-12.91   -4.12    1.63    2.86   13.19 ==> -12.91, 13.19

  1.89    8.46   19.87  -15.52   -0.22   14.73   -3.18
  0.51   -8.89    2.56    2.38    1.53    7.00   -4.75
==> 1.89, -4.75

 177.5    80.5  -119.6  -126.1   -83.3   -28.1 ==> 177.5, -28.1

 0.04  -0.04   0.09   0.01   0.15  -0.08
 0.07   0.04   0.10  -0.02  -0.13   0.05
==> 0.04, 0.05

-0.335  -0.216   0.637   0.928  -1.276   0.919  -0.311
 0.098  -0.128  -0.265  -0.196  -0.811   0.206   0.107
 1.059  -2.384   1.587   1.479   0.236  -1.462  -0.489
==> -0.335, -0.489

-15.5   -7.3   14.9   -1.9    3.1 ==> -15.5, 3.1

-0.06   0.05   0.17   0.01  -0.15   0.05 ==> -0.06, 0.05

-0.151   0.104  -0.119  -0.070 ==> -0.151, -0.070
---
[-33  67  57   0 -18] -> -33
[-51 -85  79 -30] -> -51
[-82 -74  -5 -24] -> -82
[-8 65 78  6 -5] -> -8
[-10 -51 -15   0  63 -87] -> -10
[58 76 14  7] -> 58
---
[[0.11, 0.02, -0.03, 0.00, 0.01], [0.09, -0.14, 0.13, -0.03, -0.09]]: 0.09
[[-0.190, 0.161, 0.025, 0.024, 0.096, -0.142, -0.076], [-0.047, -0.107, -0.181, -0.211, -0.058, -0.137, 0.071]]: 0.071
[[-1.1, -1.3, 0.9, 0.0], [1.2, 1.3, 0.8, 0.6]]: 0.9
[[8.6, 19.2, -3.9, 8.0, 6.0], [7.9, 9.0, 4.9, 4.0, 4.7], [6.3, 7.9, -5.7, -6.5, -14.6]]: 8.6
[[-0.05, -0.03, -0.11, -0.07], [0.09, 0.05, 0.14, 0.12]]: 0.09
[0.02, 0.10, -0.11, -0.10]: -0.10
---
array([ 83,  31,   7,  39, -23,  72,  13]) gives 39, 83
array([27, 56, 58, 67, 61, 34, 63]) gives 67, 67
array([-66, -38, -77, -21,  13]) gives -77, 13
array([ 41,  76, -76,  -5,  -2,  72,  12]) gives -5, 76
array([ 61,  45, -51,  65,  74]) gives -51, 74
array([ 78,   2, -44,  43, -45]) gives -44, 78
---
Input:
[[  6  39  -1   6  10 -54  24  21  18  21   3]
 [-12 -26  -1  -8  -6  23 -12 -56 -13  -8   0]
 [-13 -43  -2 -10 -11  34 -14 -67 -22 -11   1]
 [  6  23   0   5   5 -27  12  24  10  10   1]
 [  5  30  -2   5   7 -56  27   6  12  22   5]
 [-10 -25  -2  -7  -6  11  -4 -54 -14  -3   2]
 [ -6 -15  -4  -4  -6 -18  14 -47 -11   9   6]
 [-10 -17  -1  -6  -4  11  -7 -50  -9  -4   0]
 [  1  49  -1   5  13 -69  27  -4  22  27   3]]
Output: 27

Input:
[[37 37 56 40 74 51 38 46 61 48 79 53 78 46 46 40]
 [48 73 50 45 58 33 46 59 48 56 48 28 65 44 38 73]
 [79 65 58 63 48 48 55 67 58 31 39 44 46 40 77 46]
 [54 77 46 51 42 62 29 40 56 62 35 58 32 53 38 32]
 [47 50 54 38 57 78 65 62 43 89 63 39 33 45 44 48]
 [64 89 42 61 55 44 56 77 65 29 41 59 33 39 59 59]
 [41 40 62 44 49 60 59 54 45 59 67 42 79 40 54 69]
 [53 83 73 47 50 49 55 33 39 51 55 50 53 48 39 65]
 [49 54 58 48 38 60 64 50 49 44 30 38 38 72 42 71]]
Output: 42

Input:
[[ -6  -4 -11  46  -5  -2 -35   2   7  12  22  11 -21 -21 -17 -21]
 [-11  11 -29 -23  12  -4  18  24  -4   7  31   4  12 -10  -9  13]
 [ -2   2  -6  -5   3  -1   4   5  -9   2   6   1   4  -3  -2   3]
 [ -2  -1  -4  15  -1   1 -11   0  25   4   6   4  -7  -7  -6  -6]
 [-11  12 -32 -23  11  -4  17  25 -70   9  31   4  12 -11  -9  12]]
Output: -9

Input:
[[-34 -63 -32 -50  27 -22 -26  -4  12   7  31  35 -20  -1]
 [-20 -14  -2  -1   4   2 -45   2   7   7  -6  19  -4  -4]
 [  9 -33  20 -38  17  26   1 -24 -19 -15  57  10  -2  14]
 [  3  12 -13  27   8 -62   4 -42  -3  31  10   5  -6  29]
 [ 31 -44  69 -45 -50 -37 -40 -48 -66 -34   3  -3  47 -13]
 [ 11 -27 -46  -5  16 -86  69  23  56  46   8  45 -26  37]]
Output: -26

Input:
[[-57 -49  66  48  19  18 -56  17 -28 -37  35  30  30]
 [ 21   7  16  31  34  21  14  29  29 -15  14  18   6]
 [  2  13 -13 -10  -3   8  13  -8 -50  22  -3  45  67]
 [-73 -32  -8 -23 -43 -54 -67  27 -62 -13 -45 -23  29]
 [-14  11   5  63  40  57  -9  57  -2  19  30 -10 -14]
 [-26 -16  -3  23 -13 -13 -29  41  17  -8  -7 -45 -37]]
Output: -45
